Each path below is one point turned by a fixed rotation once a step. After each direction that follows a path, write how fast that rotation turns it, in deg/step (0 if it stays still).
Each turn is a multiple of 5 degrees from 10 to 175, or 0.
Each row of a path follows its step; steps can be skipped.
Rotation 1:
step 0: [1.58,-0.88,-0.77,-1.20,-0.08,0.42,-0.03,-0.06,-0.03,-0.77,-2.37,0.55,-0.61,-1.04,0.16,2.62,0.29,-0.39,0.07,2.35,-0.77,1.35,0.43,0.14,2.16,1.02,0.64,-1.15,-0.07,-0.85,-0.25,0.22,0.83,1.10,0.11,-0.79,0.30,-2.45,0.95,-0.70,-0.29,0.16,-1.98,-0.28,1.54,0.08,-1.20,-1.66,-0.57,0.90,2.09,-1.04,0.12,-0.14,-0.87,2.36,-0.41,-0.61]
step 2: [0.27,3.53,-0.47,1.78,2.13,-0.88,1.14,0.58,-0.29,0.52,-1.90,-0.99,0.76,-0.10,-0.89,2.52,-0.49,-2.46,-0.19,-0.14,-0.80,-1.02,0.28,-1.10,-0.09,0.23,-1.28,-0.19,-1.52,0.36,0.41,-0.24,-0.75,-0.74,-0.29,0.89,0.99,-1.15,1.09,-0.82,-0.63,0.22,-0.92,-1.38,-0.74,-0.10,-1.86,0.08,-0.89,0.01,0.42,0.23,-0.92,1.93,0.34,-0.44,1.80,0.13]
step 6: [-1.46,1.11,-0.37,0.56,0.87,-1.08,-1.04,-0.43,0.42,-0.73,-0.99,1.58,1.25,-1.56,-0.98,1.33,-0.82,-0.26,-0.62,0.17,0.31,-0.80,1.03,0.95,-1.84,-1.52,0.97,0.04,-0.79,0.88,0.45,-1.60,-1.30,-0.51,-0.45,-0.72,0.65,-1.17,1.80,-2.55,1.08,0.13,-0.12,0.44,-2.46,1.18,-0.33,0.07,-0.54,-0.10,0.74,0.17,2.37,0.02,-0.28,2.74,1.26,0.39]
step 11: [0.22,-0.32,0.53,-0.49,0.22,1.74,-0.03,-0.14,-0.07,0.35,-1.39,0.94,1.10,-1.11,-1.50,2.30,-0.29,1.33,-0.49,2.27,1.17,-1.07,0.56,1.11,2.45,-0.15,-1.56,-2.02,0.19,0.02,-0.50,-0.05,-1.12,0.84,1.27,0.49,1.23,0.45,1.94,-0.55,0.45,0.30,-2.60,-1.64,-0.65,0.36,1.25,1.20,1.25,-0.01,0.51,0.54,0.28,0.26,-0.93,1.77,-0.72,-1.00]
step 14: [0.34,0.84,-1.02,-0.63,-0.94,-1.27,-0.89,-1.15,-0.50,-0.79,-1.28,1.37,-0.14,0.01,0.66,1.82,0.04,-0.83,0.28,2.14,-0.76,1.03,1.69,1.11,0.08,-0.51,-0.70,-0.39,-0.07,-0.76,1.54,0.78,-0.57,-0.58,-0.11,-0.80,0.76,-1.09,0.88,0.14,1.08,-1.61,-2.49,-1.56,-1.02,0.62,-0.04,-0.84,0.29,1.15,0.95,0.36,0.45,0.85,0.01,3.67,2.32,-0.70]
step 17: [0.23,0.96,1.21,-0.84,0.15,-0.02,0.39,-0.60,1.05,0.51,-2.97,0.34,0.62,-1.39,-0.26,1.62,-1.09,-2.56,-1.77,-1.29,1.22,1.00,0.77,-1.52,1.16,-0.10,1.58,0.61,-0.70,0.07,2.13,-1.31,-1.22,-0.83,0.55,-0.60,-0.15,-1.66,0.62,-0.16,0.56,-0.75,-1.08,0.50,-2.00,-0.08,-0.39,-2.02,-0.98,1.77,0.08,-0.22,-0.19,-0.21,-0.24,1.15,0.84,-0.92]
step 20: [-0.43,-0.63,1.03,0.42,1.44,-0.06,0.38,-0.98,1.14,0.27,-1.06,0.43,1.14,-0.19,-1.26,1.98,0.47,0.46,-1.21,-0.14,1.20,-0.89,-0.35,0.89,-0.59,-1.00,0.04,1.07,-1.26,1.56,2.27,-2.87,-1.39,0.66,-0.83,1.28,-0.46,-0.05,0.56,-0.21,-0.84,1.05,0.15,0.45,-1.13,2.11,-0.37,-1.08,-1.57,-0.02,1.66,-1.32,0.05,-0.11,0.66,1.36,1.88,2.25]
step 21: [0.94,1.16,0.33,-0.43,0.35,-0.26,-0.20,-0.05,1.04,-1.61,-1.26,1.30,-1.29,-1.69,-1.22,0.78,-0.98,0.75,1.66,-0.72,-0.29,-2.25,-0.76,-0.32,-0.16,0.63,0.73,-1.26,-0.52,2.17,0.63,-0.09,-1.11,1.06,-0.39,0.79,-0.69,-1.85,0.90,-2.58,-0.20,-1.84,-1.47,-0.98,-1.48,-1.29,0.02,-0.21,-2.35,-0.23,-1.28,0.07,0.41,-0.05,-0.21,0.30,0.63,-1.99]
step 25: [-0.32,-1.09,1.63,-0.97,1.62,0.61,0.93,-1.00,0.16,-0.65,-1.87,-0.34,0.12,-1.90,-1.67,1.77,-0.21,1.31,-1.22,0.84,-0.34,1.31,0.70,0.04,1.97,-0.03,0.28,-1.50,-0.36,-0.04,1.58,0.72,-0.31,-0.55,0.62,-0.91,0.09,-1.43,1.82,-0.53,-0.14,-0.19,-2.19,0.31,-0.45,0.37,-0.09,-0.71,-0.24,-1.66,1.42,-0.02,-0.43,-0.36,1.07,2.27,0.64,-2.80]
step 26: [-1.21,0.37,0.27,-0.39,-0.28,0.54,0.32,-0.21,0.47,0.08,-2.09,2.74,0.11,0.59,0.64,2.38,0.09,1.08,-0.24,0.28,0.81,-1.24,0.56,-0.40,0.75,3.74,-0.75,-0.82,-0.61,1.93,-0.57,0.99,-0.62,0.37,-0.69,0.35,-0.85,0.13,0.18,0.31,1.98,-2.42,-0.85,-1.07,0.57,1.09,1.10,-0.19,0.62,-0.45,0.30,0.68,-1.62,0.12,-1.49,0.77,0.37,1.47]
Speeds:
[-0.53,-0.02,-0.33,0.32,0.14,0.34,0.24,0.26,0.44,-0.02,-0.19,-0.42,-0.14,0.26,-0.59,0.09,0.29,-0.19,0.31,0.05,-0.07,-0.15,0.12,0.50,-0.13,-0.33,-0.50,-0.46,-0.09,-0.07,0.10,-0.55,-0.17,-0.36,-0.09,0.23,-0.07,0.45,0.39,0.08,-0.23,-0.13,0.02,-0.30,0.02,-0.05,-0.13,0.13,0.47,0.51,-0.05,-0.21,0.39,-0.23,0.87,0.01,-0.62,0.13]
85
[0.20,0.01,-0.20,0.28,-0.17,0.22,0.34,0.23,-0.56,-0.43,-0.02,0.31,0.12,-0.16,0.21,-0.30,0.09,0.11,-0.12,-0.35,-0.30,0.33,0.12,0.35,0.47,0.19,-0.05,0.10,0.24,0.21,0.15,-0.25,-0.38,-0.11,-0.35,-0.66,-0.21,-0.37,-0.18,0.19,0.29,-0.74,0.12,0.03,0.51,-0.33,-0.09,-0.36,0.06,0.91,-0.25,-0.41,-0.17,-0.47,-0.31,-0.17,-0.11,0.09]
80
[-0.48,0.20,0.23,0.21,0.23,0.13,0.24,-0.07,0.50,0.26,-0.13,-0.61,0.74,-0.31,0.08,0.62,-0.11,0.29,-0.74,-0.12,0.30,0.27,0.15,-0.33,0.54,0.44,-0.49,-0.23,0.30,-0.17,-0.08,0.19,0.31,-0.05,-0.32,0.17,0.02,-0.24,-0.27,-0.04,-0.27,-0.04,0.31,-0.18,-0.14,-0.11,0.11,-0.10,0.15,0.04,-0.32,-0.13,-0.65,0.31,-0.13,-0.28,-0.38,0.03]
45
[-0.28,-0.10,-0.15,-0.33,0.38,0.55,-0.54,0.23,0.27,-0.20,0.32,0.01,0.04,0.27,0.06,0.03,-0.18,-0.05,0.24,0.13,-0.68,0.40,-0.02,0.07,-0.04,-0.54,0.24,-0.28,-0.18,0.37,0.12,-0.17,0.22,-0.49,-0.14,-0.47,-0.28,-0.43,0.08,0.17,-0.21,-0.08,0.35,0.23,-0.10,0.06,-0.09,0.51,0.11,-0.77,0.02,-0.19,-0.74,-0.29,-0.33,-0.08,-0.28,-0.42]
120
[0.00,-0.52,0.13,-0.19,-0.50,-0.20,-0.21,-0.05,0.18,-0.19,0.19,-0.27,-0.47,0.52,0.20,-0.07,-0.43,0.51,0.11,0.53,0.20,-0.19,0.30,-0.10,0.69,0.36,-0.08,-0.27,0.39,-0.37,-0.58,0.04,-0.60,0.05,0.00,-0.28,-0.40,-0.14,0.32,0.06,0.08,0.08,-0.21,-0.24,0.13,-0.39,-0.02,0.04,-0.16,-0.04,0.03,0.05,-0.27,0.00,0.36,0.67,-0.22,-0.56]
100
[0.00,0.52,-0.14,-0.66,-0.23,0.06,-0.29,-0.16,0.43,0.44,-0.33,0.13,-0.67,0.04,0.22,0.23,0.24,-0.42,0.39,0.38,0.05,0.07,-0.06,-0.58,-0.02,0.03,0.24,0.16,0.34,0.28,-0.06,0.15,0.53,0.30,-0.48,0.20,-0.36,0.10,-0.29,0.31,0.29,-0.73,0.09,0.08,-0.02,0.05,-0.13,-0.33,0.19,0.19,-0.76,-0.17,0.08,-0.03,0.26,0.16,-0.16,-0.05]
155
[0.70,-0.92,-0.26,0.32,-0.32,0.22,-0.01,-0.01,0.30,0.03,-0.24,-0.11,-0.17,-0.31,0.01,-0.01,0.06,-0.21,-0.34,-0.08,0.06,0.06,-0.74,-0.27,0.40,-0.33,0.08,-0.01,-0.06,-0.13,-0.05,0.00,0.38,-0.09,-0.44,0.15,-0.57,-0.24,0.25,0.00,-0.72,0.16,-0.08,-0.24,0.06,0.40,0.54,-0.07,-0.45,0.00,-0.11,-0.07,0.20,-0.62,0.13,-0.17,0.20,0.16]
90
